128 stands for zero in the data rows.
Some points, one per row:
109 100 108 111 100 117 109 142 97 104 185 114 117 105 103 104 96 116 110 123 151 101 182 104
132 102 171 194 126 152 202 114 99 102 190 118 123 122 103 109 177 115 126 182 109 140 103 136
114 97 132 112 89 119 175 118 176 193 108 204 100 162 100 108 95 118 110 125 111 105 144 102
116 101 103 112 184 106 200 102 95 100 191 189 100 111 103 196 96 116 182 118 113 107 100 131
109 101 124 111 127 105 200 102 144 101 128 206 101 192 103 185 95 114 122 185 113 102 115 160
112 193 105 111 130 121 126 103 96 100 103 113 100 106 103 108 151 116 112 97 109 190 101 101
114 97 105 111 91 109 106 129 110 178 106 123 99 137 106 104 96 122 112 168 136 171 111 100
169 125 141 113 93 105 109 103 99 103 125 115 100 103 103 103 115 116 115 99 113 101 161 105
112 191 105 111 155 107 110 100 163 136 110 112 99 173 190 103 97 130 114 114 135 105 180 102
112 116 107 111 93 104 200 103 147 102 109 111 130 104 144 106 97 116 112 99 111 102 141 110
108 105 169 111 103 104 108 193 97 105 101 114 159 103 194 103 168 115 109 118 113 192 102 155
110 100 145 111 106 158 192 162 154 150 137 177 102 105 102 163 131 114 110 107 113 105 127 127
111 102 108 112 180 187 184 127 97 103 186 113 104 102 190 147 97 116 184 98 159 107 188 105
114 146 109 116 91 107 107 152 187 193 105 113 100 156 192 182 119 160 111 171 110 105 99 176
107 111 106 110 101 105 110 115 97 102 165 113 167 105 119 102 105 115 199 165 113 105 120 116
153 97 156 113 153 175 107 161 104 104 198 113 103 106 186 104 147 118 118 95 110 195 148 129
119 97 109 152 140 154 119 135 116 182 176 117 103 106 155 183 137 119 167 96 112 193 166 129
112 102 103 143 92 141 180 188 104 100 117 114 113 108 102 103 180 202 113 180 110 104 144 109
110 141 114 188 117 105 109 193 96 103 189 112 109 105 125 103 164 114 186 188 112 101 126 105
110 150 117 110 184 177 196 138 97 102 181 126 103 192 112 170 99 147 123 152 112 144 163 102
198 165 105 118 96 157 200 100 126 126 100 111 118 183 124 162 96 186 130 98 111 136 98 103
112 130 116 111 184 114 189 136 99 103 193 190 102 146 119 175 96 184 128 110 111 112 188 103
109 190 116 113 150 105 113 101 95 101 106 141 99 127 113 172 151 116 201 125 110 159 130 102
110 105 136 111 184 195 110 118 177 183 189 141 98 192 147 146 99 116 131 139 108 108 130 104
199 103 133 189 164 199 156 192 95 100 191 160 109 104 105 196 146 114 170 100 110 177 110 158
112 124 104 112 97 123 185 100 96 187 102 113 98 125 143 194 96 208 131 97 138 164 102 195
112 194 149 112 110 106 108 194 96 104 98 112 104 105 135 103 184 117 112 104 108 197 100 175
116 98 140 201 92 106 107 183 145 151 106 167 152 121 113 131 179 119 112 149 138 182 110 107
114 102 124 124 97 107 109 157 127 130 99 203 99 104 182 124 169 116 111 114 110 107 100 188
Then 12 other points, each followed by its number:
112 100 106 112 112 136 109 114 112 102 100 117 102 104 104 198 119 116 113 172 111 151 99 151 0
109 100 133 111 182 185 110 116 182 125 145 130 101 154 102 172 105 115 145 190 114 130 101 171 1
178 131 178 140 96 105 110 103 99 102 108 115 101 104 103 102 97 116 116 102 113 101 179 106 2
134 185 195 149 174 107 200 99 98 102 121 146 103 109 125 152 120 117 146 164 109 106 177 187 3
174 183 189 112 93 103 110 103 116 187 102 126 161 107 121 156 93 141 111 102 114 102 100 161 4
113 108 164 112 142 107 121 102 150 190 105 112 101 197 186 103 94 117 192 97 109 102 145 102 5
111 103 105 158 183 174 124 147 96 114 104 113 98 197 103 104 100 115 113 97 109 195 101 136 6
121 101 156 112 103 127 110 193 175 171 185 113 152 164 103 103 164 117 111 99 188 170 177 102 7
201 102 112 112 176 195 107 120 179 141 101 110 187 193 102 107 169 126 111 99 197 141 98 101 8
111 153 107 187 92 162 141 188 99 102 102 162 195 103 188 109 146 115 142 108 110 103 113 101 9
112 99 106 157 90 106 109 166 120 183 102 139 133 106 111 108 153 115 110 183 197 173 102 112 10
112 99 106 112 92 124 109 103 177 132 117 112 112 105 102 104 164 116 108 133 118 102 162 147 11
Which of these numbered points is nearest to each point below, looking only along the 4 directions in which the first points spread most? Its number follows each.
109 158 106 112 136 105 109 102 184 123 113 112 101 184 158 102 94 133 111 104 198 101 159 104 > 5
145 136 139 113 96 107 109 99 98 103 134 113 99 105 99 104 138 119 136 108 110 104 172 101 > 2
110 192 171 111 179 170 110 192 174 148 107 112 116 195 122 102 118 190 135 98 114 102 117 104 > 8
111 109 107 188 91 103 107 189 188 167 100 112 103 107 194 172 187 115 111 160 111 102 99 191 > 10
110 118 104 191 141 107 166 100 94 99 188 127 98 104 104 176 99 115 113 101 110 114 140 103 > 3
134 100 107 109 179 189 110 155 180 111 101 114 185 148 103 103 183 115 112 98 174 103 102 104 > 7
169 193 196 112 93 107 107 102 117 167 99 114 180 120 136 181 97 207 112 125 124 106 102 135 > 4
113 129 108 145 181 184 113 100 95 158 108 114 101 107 99 103 93 198 119 95 136 133 99 111 > 8
110 185 110 110 183 105 109 104 130 193 107 113 101 151 173 102 93 178 117 101 114 102 151 105 > 5
112 175 106 116 93 105 108 174 141 195 100 126 102 196 169 120 141 206 111 182 110 146 100 119 > 4
108 101 113 136 113 134 122 181 189 175 182 193 101 115 108 126 185 116 128 103 114 119 121 117 > 0
113 102 118 181 101 107 106 183 174 191 105 111 101 197 122 122 185 154 111 143 111 169 98 193 > 10
192 102 109 111 139 135 108 100 100 102 142 194 110 106 103 138 116 115 115 188 141 193 100 149 > 0
197 142 180 149 170 125 176 101 115 100 186 114 125 104 105 104 123 117 151 109 117 107 110 113 > 3
110 99 105 112 93 110 109 104 98 176 103 153 114 104 157 115 95 116 112 139 207 109 106 104 > 11
Now 12 new points, numbered from 0 again:
191 98 170 112 98 108 112 100 98 102 181 112 102 105 98 103 133 118 128 97 113 104 109 101 0
190 125 141 113 146 194 109 127 117 191 110 112 175 109 103 103 173 122 111 98 180 196 100 103 1
141 105 105 111 147 105 113 102 97 177 145 113 178 104 117 122 94 116 199 99 114 125 125 134 2
119 97 107 116 96 108 113 114 95 103 118 178 104 188 102 119 157 184 116 123 159 120 191 110 3
112 102 168 111 133 105 141 108 189 174 108 111 102 108 116 115 96 115 125 101 110 102 178 101 4
111 101 137 167 180 107 136 101 97 100 172 200 116 193 102 194 118 115 203 173 111 143 123 103 5
118 107 107 192 95 107 110 166 162 111 100 113 102 168 133 185 188 118 113 161 108 130 100 161 6
111 194 103 117 129 106 109 116 131 101 178 166 190 112 181 126 116 116 157 100 109 117 180 104 7
111 132 104 112 109 107 111 101 107 101 153 111 192 107 160 104 97 116 192 120 109 148 139 130 8
110 100 105 112 156 104 108 102 95 108 148 113 191 106 139 104 94 115 111 99 113 103 174 165 9
110 183 110 128 93 107 109 191 175 191 100 206 101 193 145 112 186 204 113 145 111 162 101 115 10
112 108 106 200 118 133 110 101 155 150 106 113 191 106 146 158 107 115 113 108 162 114 103 179 11
The same question for these:
138 101 106 113 177 106 202 100 94 100 155 120 100 108 104 133 98 116 168 187 121 109 107 185 > 5
110 184 108 113 94 105 108 99 97 179 102 111 169 102 102 107 96 116 112 98 155 102 189 193 > 4
112 100 103 112 93 117 109 128 95 101 156 112 105 106 104 103 99 117 114 137 165 106 192 104 > 9
150 103 195 117 112 106 159 99 109 100 114 176 185 118 104 149 101 201 143 189 200 106 176 192 > 3
112 153 137 167 114 147 108 140 100 110 175 115 133 105 116 103 116 119 200 183 110 104 166 102 > 0
110 101 107 113 93 179 108 107 105 162 176 113 153 102 102 106 97 114 111 124 115 106 172 102 > 9
113 193 194 111 185 107 111 148 185 190 100 112 110 181 117 104 100 123 146 98 115 105 104 102 > 4
109 100 105 111 143 108 110 103 122 102 192 114 103 105 128 103 94 117 120 128 113 127 112 116 > 9
108 102 106 143 91 120 162 111 115 101 100 145 131 160 112 102 132 181 110 97 113 101 152 104 > 3
113 188 105 111 90 107 184 100 128 101 106 199 115 109 139 104 93 116 112 96 110 106 100 102 > 4
139 137 107 188 92 107 107 106 150 102 105 114 118 188 109 170 159 204 112 100 184 138 98 113 > 11
144 103 140 112 179 106 152 102 184 110 99 112 145 107 191 103 97 115 123 122 108 105 104 102 > 4
203 101 145 112 106 133 150 99 102 103 197 111 104 105 100 104 177 119 171 99 134 106 107 100 > 0
198 160 197 112 170 110 109 193 105 120 107 114 126 105 113 103 148 115 120 97 146 153 114 103 > 1
149 171 108 113 94 106 110 99 154 101 101 111 184 105 103 106 146 115 112 99 152 171 100 102 > 8
